Look-ups in named tables: a row name and a column name give one cell, copied from the table.

Table zasugem
columns: pefoze, lurer, siluses, til, nuvekop
viz: [124, 196, 129, 164, 74]
leg: [145, 104, 189, 146, 113]
lekuna: [182, 160, 177, 103, 104]
zibok: [154, 141, 157, 135, 173]
muraz: [167, 152, 187, 100, 89]
sumat: [164, 149, 114, 178, 190]
tegonel: [159, 133, 118, 140, 138]
nasobe: [147, 129, 60, 164, 150]
tevimil: [96, 125, 141, 124, 195]
zolo: [155, 164, 197, 122, 107]
bifov: [187, 159, 190, 119, 98]
ves: [79, 156, 162, 176, 173]
rel: [146, 134, 192, 138, 98]

ves, nuvekop -> 173
zibok, lurer -> 141
tevimil, til -> 124
lekuna, nuvekop -> 104
tegonel, nuvekop -> 138
bifov, til -> 119
zolo, til -> 122
lekuna, lurer -> 160
sumat, siluses -> 114
muraz, nuvekop -> 89
ves, til -> 176
rel, siluses -> 192
rel, til -> 138
tegonel, siluses -> 118
tevimil, pefoze -> 96
muraz, lurer -> 152
zibok, nuvekop -> 173
muraz, siluses -> 187
tegonel, til -> 140

Table bidiza
,voz,ril,bip,rik,tad,mezom,das,fuf
ladizan,214,149,115,224,113,144,130,179
zer,215,163,100,227,103,153,134,201
sutetep,219,162,93,234,119,142,137,187
nelir,156,119,185,153,167,144,140,143
binumi,145,84,57,154,138,76,127,107
malesuz,217,159,99,227,111,145,133,188
roz,215,168,91,231,133,144,134,183
pibone,210,185,134,223,101,183,134,223
lunazeg,218,173,80,236,142,143,140,186

lunazeg, mezom => 143
roz, ril => 168
sutetep, bip => 93
roz, voz => 215
malesuz, fuf => 188
zer, bip => 100
sutetep, ril => 162
binumi, voz => 145
nelir, das => 140
malesuz, das => 133
nelir, mezom => 144
zer, tad => 103

kibiru:
|  | gusesu | kebavel | lan | suvamol |
|---|---|---|---|---|
| femo | -2.02 | -2.47 | -3.91 | 2.86 |
| vem | 9.46 | -4.72 | -4.34 | 0.21 |
| dotez | -1.10 | 5.66 | -5.14 | -5.87 |
| gepug | -1.91 | 1.85 | -4.53 | -4.08 |

gepug, kebavel: 1.85
vem, lan: -4.34
femo, gusesu: -2.02
gepug, gusesu: -1.91
vem, gusesu: 9.46
dotez, gusesu: -1.10
femo, suvamol: 2.86
dotez, lan: -5.14
femo, kebavel: -2.47
dotez, kebavel: 5.66
gepug, lan: -4.53
femo, lan: -3.91
vem, kebavel: -4.72
gepug, suvamol: -4.08
Row with the largest lan: femo

nukamif
|  | batudup | zop | ses |
|---|---|---|---|
| nunit | 34 | 12 | 30 |
| sogo | 47 | 37 | 38 |
| bulu | 27 | 19 | 23 |
| mam | 45 | 39 | 37 |
| zigoba | 78 | 43 | 50 |
| fikem | 26 | 53 | 29 |
| foduzo | 54 | 23 | 19 |
| zinil | 43 | 27 | 30 |
| zos | 62 | 54 | 51 |
| nupeti | 38 | 14 | 47 |
| gub | 50 | 28 | 32 |
| fod | 40 | 23 | 53 |
| fadina | 62 | 50 | 55 |
| nebav | 69 | 29 | 53 |

mam, zop -> 39
zos, zop -> 54
zos, ses -> 51
fikem, zop -> 53
mam, ses -> 37
gub, zop -> 28
foduzo, zop -> 23
fadina, ses -> 55
zinil, zop -> 27
fikem, batudup -> 26
zigoba, zop -> 43
foduzo, ses -> 19
sogo, batudup -> 47
bulu, ses -> 23
nupeti, batudup -> 38
zos, batudup -> 62

kitosig =
,ton,ramiv,san,pemin
sus,71,129,197,60
kis,43,144,185,170
zub,66,113,113,116
nipi,84,103,65,147
renip,59,109,125,112
luv,62,100,104,130
sevodi,38,156,206,196

What is the san of sevodi in kitosig?
206
What is the ramiv of sevodi in kitosig?
156
What is the san of sus in kitosig?
197
What is the pemin of sevodi in kitosig?
196
What is the ramiv of renip in kitosig?
109
What is the san of kis in kitosig?
185
What is the san of renip in kitosig?
125
What is the ramiv of kis in kitosig?
144
What is the ton of kis in kitosig?
43
What is the pemin of luv in kitosig?
130
What is the pemin of nipi in kitosig?
147
What is the ton of sevodi in kitosig?
38
What is the ton of sus in kitosig?
71
What is the ton of renip in kitosig?
59
What is the san of nipi in kitosig?
65
What is the ramiv of zub in kitosig?
113
What is the san of luv in kitosig?
104

nof.csv
,dineb,reg,kuber,bis,makav,guduri,zefan,sovikam,doli,kal
dekife,106,134,81,117,179,112,78,107,156,105
nitulib,133,153,61,73,135,127,95,116,108,87
dop,126,107,147,87,53,146,128,88,46,85
rebile,140,173,19,49,160,127,91,153,129,80
genefos,115,145,67,96,169,113,82,114,145,99
gup,122,111,134,86,69,136,117,91,56,86
loka,121,88,168,102,37,147,141,81,38,85
von,105,152,46,116,211,107,72,125,174,105
mukavo,138,128,109,61,55,154,129,97,44,78
zel,103,128,76,126,200,108,72,106,169,107
nalo,102,100,132,128,139,115,84,92,132,105
tam,104,99,143,125,122,116,91,87,112,102
guf,143,169,42,42,78,157,125,131,51,74

What is the kal of rebile in nof?
80
What is the kal of gup in nof?
86
What is the kal of dop in nof?
85
What is the makav of nalo in nof?
139
What is the kal of genefos in nof?
99
What is the bis of tam in nof?
125
What is the reg of tam in nof?
99
What is the zefan of genefos in nof?
82
What is the zefan of dekife in nof?
78
What is the makav of guf in nof?
78
What is the reg of loka in nof?
88
What is the kal of guf in nof?
74
What is the doli of genefos in nof?
145
What is the guduri of tam in nof?
116
What is the zefan of nitulib in nof?
95
What is the bis of zel in nof?
126

